B =
array([[ 10.750,  -8.258,  -4.663,  22.222,  -8.947,  -6.700,   7.475,
         -6.752,   1.167, -13.914,   6.339,   8.533,  -8.901,  -4.561,
         -0.154],
       [  3.133,   4.009, -12.315,  -3.467,  -8.665,  -2.377, -13.442,
        -22.593,  -6.413,  -8.346,  12.320, -12.587,   8.992,  11.124,
          2.433],
       [ -7.701,  -2.841,   6.029,  -1.072,   9.575,  -6.202,  10.296,
         11.324,   3.035,   7.862, -17.844,   9.712, -12.734, -15.297,
         -1.408],
       [  9.873, -12.715,   9.865,   1.806,   9.071,  -1.632,  10.863,
        -10.683,  -0.267,   5.676, -17.703,   6.278,   9.756, -10.342,
         -2.515],
       [-17.291,  11.531,  -4.603, -24.649,  10.730,  -6.954,  -9.007,
          1.123,  -6.372,  11.960,  -3.391,  -6.373,  -3.930,   1.707,
          1.418],
       [  5.366, -20.807,   7.770,  -7.116,   8.567,   0.367,   7.809,
          7.095,  -8.329,  -1.813,  -4.415,  12.361,   2.780, -12.977,
        -15.004],
       [ -3.880, -16.358,  10.502, -11.840,   4.149, -14.964,   4.053,
          1.817, -12.668,   6.824, -20.132,  -7.896,  -8.936,  -6.393,
        -16.755],
       [-10.582, -15.914,   7.121, -11.258,  -0.722,  -6.416,   1.933,
         12.900,  -7.494,   2.990, -21.329,  -3.858, -11.866, -13.029,
        -16.232],
       [  7.240,   3.154, -13.037,   9.170,  -4.078, -12.768,  -2.672,
        -21.400,  -7.400,  -5.921,  14.503,  -1.315,  -0.827,  11.303,
          5.384],
       [ -9.479,  -0.705,  11.723, -19.271,  -1.879,   6.831,  -9.302,
         -2.005,   4.022,   0.306, -21.780, -19.615,   2.631, -10.721,
         -5.450],
       [ -5.716,  12.676, -18.174,  -1.636,   0.458,   1.860,  -7.477,
         -0.834,   0.238,  -6.232,  20.357,   8.995,  -1.910,   2.805,
          8.675],
       [  6.250, -11.653,  -9.308,  -6.673,  -9.709,  -2.415, -11.442,
        -12.227, -15.459, -14.951,  18.043,  -7.457,   6.183,   7.694,
        -11.754],
       [ -2.895, -14.883,  12.968,  -7.466,   4.336, -16.896,   6.853,
          6.261, -10.173,   1.532, -13.755,  -5.186, -17.698,  -8.074,
        -16.248]])
The entry at the centre -> 1.817
The entry just left of -9.007 is -6.954
Find the entry just right of 4.009.
Answer: -12.315
Find the entry just right of 11.124.
Answer: 2.433
Find the entry just left of -4.078.
Answer: 9.170
Find the smallest entry.
Answer: -24.649
Find the entry just left of 0.238.
Answer: -0.834
Find the entry just left of -13.914.
Answer: 1.167
Find the entry just left of -7.896.
Answer: -20.132
Find the entry just right of the centre entry.
Answer: -12.668
Find the median entry.
Answer: -2.841
Find the entry just left of the largest entry.
Answer: -4.663
Find the entry just left of the centre entry.
Answer: 4.053
The entry just left of -1.910 is 8.995
Find the entry just left of -11.754.
Answer: 7.694
The entry just left of -0.154 -> -4.561
The entry just left of the smallest entry -> -4.603
The entry just left of 1.933: -6.416
Find the largest entry.
Answer: 22.222
The entry just left of -8.901 is 8.533
Find the entry just left of 18.043.
Answer: -14.951
The entry just right of the largest entry -> -8.947

arr = [[0.42, 0.20, -2.16, 0.34, -0.01, 0.64, -2.02, -1.39, -0.96], [0.32, 2.24, -1.13, 0.25, -0.01, 0.17, -1.12, -0.71, -0.07], [0.08, -0.88, -1.35, 0.07, -0.02, 0.07, 1.01, -0.84, 0.31], [0.23, 0.81, -1.69, 0.18, -0.01, 0.14, -0.26, -1.07, 0.03], [0.26, -0.18, -2.10, 0.22, -0.02, 0.33, -0.58, -1.34, -0.35], [0.09, -2.15, 0.60, 0.06, -0.02, 0.41, 0.70, 0.42, 0.07], [-0.01, 0.46, 2.18, -0.02, -0.02, -0.11, 1.49, 1.45, 1.12], [0.25, 1.12, -2.08, 0.20, -0.01, 0.12, -0.46, -1.33, -0.02], [0.13, 4.81, 0.52, 0.09, -0.02, -0.56, 0.54, 0.37, 1.39], [-0.02, 0.24, 1.94, -0.03, -0.02, -0.15, 1.76, 1.30, 1.12], [0.26, 0.54, 0.49, 0.20, -0.02, 0.40, -0.82, 0.34, -0.10]]
The entry just left of the largest entry is 0.13
The entry just right of 1.45 is 1.12
The fifth entry in reading order?
Answer: -0.01
The entry just left of the centre entry: 0.06
The entry just left of the smallest entry?
Answer: 0.20
The first entry in reading order?
Answer: 0.42
The entry just left of 1.49 is -0.11
The third smallest entry?
Answer: -2.10
The entry just left of -0.10?
Answer: 0.34
The entry just right of the smallest entry -> 0.34
The entry just right of 0.32: 2.24
The 2nd smallest entry?
Answer: -2.15
The largest entry?
Answer: 4.81
The entry just left of -0.15 -> -0.02
The median entry -> 0.08

A = ((31, 63, 59, 57, 61, 52, 53, 52, 65, 48, 76, 60), (44, 50, 52, 55, 42, 35, 43, 63, 63, 52, 56, 44), (86, 47, 49, 48, 50, 63, 37, 58, 42, 52, 61, 57), (58, 57, 54, 46, 47, 56, 62, 24, 57, 40, 46, 50), (25, 38, 31, 49, 45, 43, 53, 53, 63, 52, 42, 50), (52, 40, 31, 53, 49, 49, 55, 59, 39, 58, 54, 44))
The third largest entry is 65
The entry just left of the smallest entry?
Answer: 62
The entry just right of the largest entry?
Answer: 47
The first entry in reading order?
Answer: 31
The entry just left of 76: 48

Read these off the matrix that follows.
1) The largest entry?
2) The second largest entry?
3) The 3rd entry in reading order?
4) The minimum?
[[42, 53, 54, 71, 55, 30, 69, 56, 38, 79, 51, 73], [40, 42, 69, 53, 55, 40, 47, 57, 43, 27, 71, 27], [48, 32, 84, 45, 66, 30, 46, 55, 55, 46, 67, 42], [45, 56, 52, 69, 53, 34, 77, 55, 39, 80, 56, 71], [45, 35, 78, 49, 60, 36, 48, 58, 45, 32, 70, 32], [35, 48, 72, 67, 69, 25, 46, 57, 59, 71, 46, 65], [44, 37, 36, 40, 52, 80, 52, 72, 67, 55, 31, 50], [80, 66, 62, 41, 31, 68, 36, 63, 54, 68, 42, 47], [78, 74, 64, 46, 32, 67, 34, 50, 55, 64, 40, 47], [35, 59, 43, 52, 39, 40, 42, 45, 50, 29, 73, 28], [43, 53, 54, 70, 54, 31, 72, 56, 38, 80, 53, 72], [46, 37, 37, 42, 49, 79, 51, 75, 65, 55, 29, 50], [35, 48, 72, 65, 69, 24, 46, 56, 60, 71, 46, 65], [55, 70, 49, 67, 60, 55, 93, 53, 53, 64, 64, 62], [76, 77, 64, 49, 33, 66, 33, 43, 55, 60, 38, 48], [42, 36, 34, 38, 56, 81, 54, 67, 68, 55, 34, 52]]
1) 93
2) 84
3) 54
4) 24

X =
[[ -26  -36 -140  240  -60]
 [-102  127   81  494 -285]
 [-168  -94   77  162   10]
 [ 135 -130  -90 -218  193]
 [  94   98  -64 -206  -24]
 [ 126  -60   22  101   77]
 [-100 -187   53  515  186]
 [  71  -55 -155   16 -179]
 [-109  -40   35 -936  131]
 [ -83  -95    2  167  278]
 [ -62  -93  -71   54  180]
 [  21 -301  -40 -213  132]
 [ -67 -235   -7  -81  102]
 [ -81   34  -20  -88   46]]
Give the entry just left of -90.
A: -130
Give the top-left entry.
A: -26
The entry just right of 2 is 167
The 2nd largest entry -> 494
The largest entry in the first column is 135
Give the entry directly below 167.
A: 54
Give the fourth-last entry, reading row by row.
A: 34
The entry directly above 135 is -168
The entry directly above 101: -206
Give the entry in the bottom-left corner.
A: -81
The entry just right of 16 is -179
The last entry, reading row by row -> 46
Give the entry just left of 193.
A: -218
The smallest entry: -936
The entry directly below 180 -> 132
The entry just right of the smallest entry is 131
Give the entry directly below the largest entry.
A: 16
Give the third smallest entry.
A: -285
The 3rd entry on the diagonal from the top-right corner -> 77
Give the entry just right of 515.
A: 186
Give the top entry of the column that holds the smallest entry.
A: 240
Give the second entry on the main diagonal.
A: 127
Give the third largest entry.
A: 278
Give the entry in the top-right corner.
A: -60
The largest entry: 515
Give the 2nd entry in reading order.
A: -36
The entry directly below -213: -81
The entry just right of 34 -> -20
Give the bottom entry of the column that holds the largest entry.
A: -88
The entry just left of the largest entry is 53

Read these off the row that follows.
1) Read off the 2nd entry from the left.
2) Read off the 3rd entry from the right.
3) Read off the second-last entry.
4) Read off the entry just right of -0.050.
5) Read off the entry just right of 0.113.
6) Read off the entry just right of -0.130.
7) Read off the first entry from the left.
(0.128, -0.050, -0.102, 0.113, -0.097, 0.057, -0.130, -0.080)
1) -0.050
2) 0.057
3) -0.130
4) -0.102
5) -0.097
6) -0.080
7) 0.128
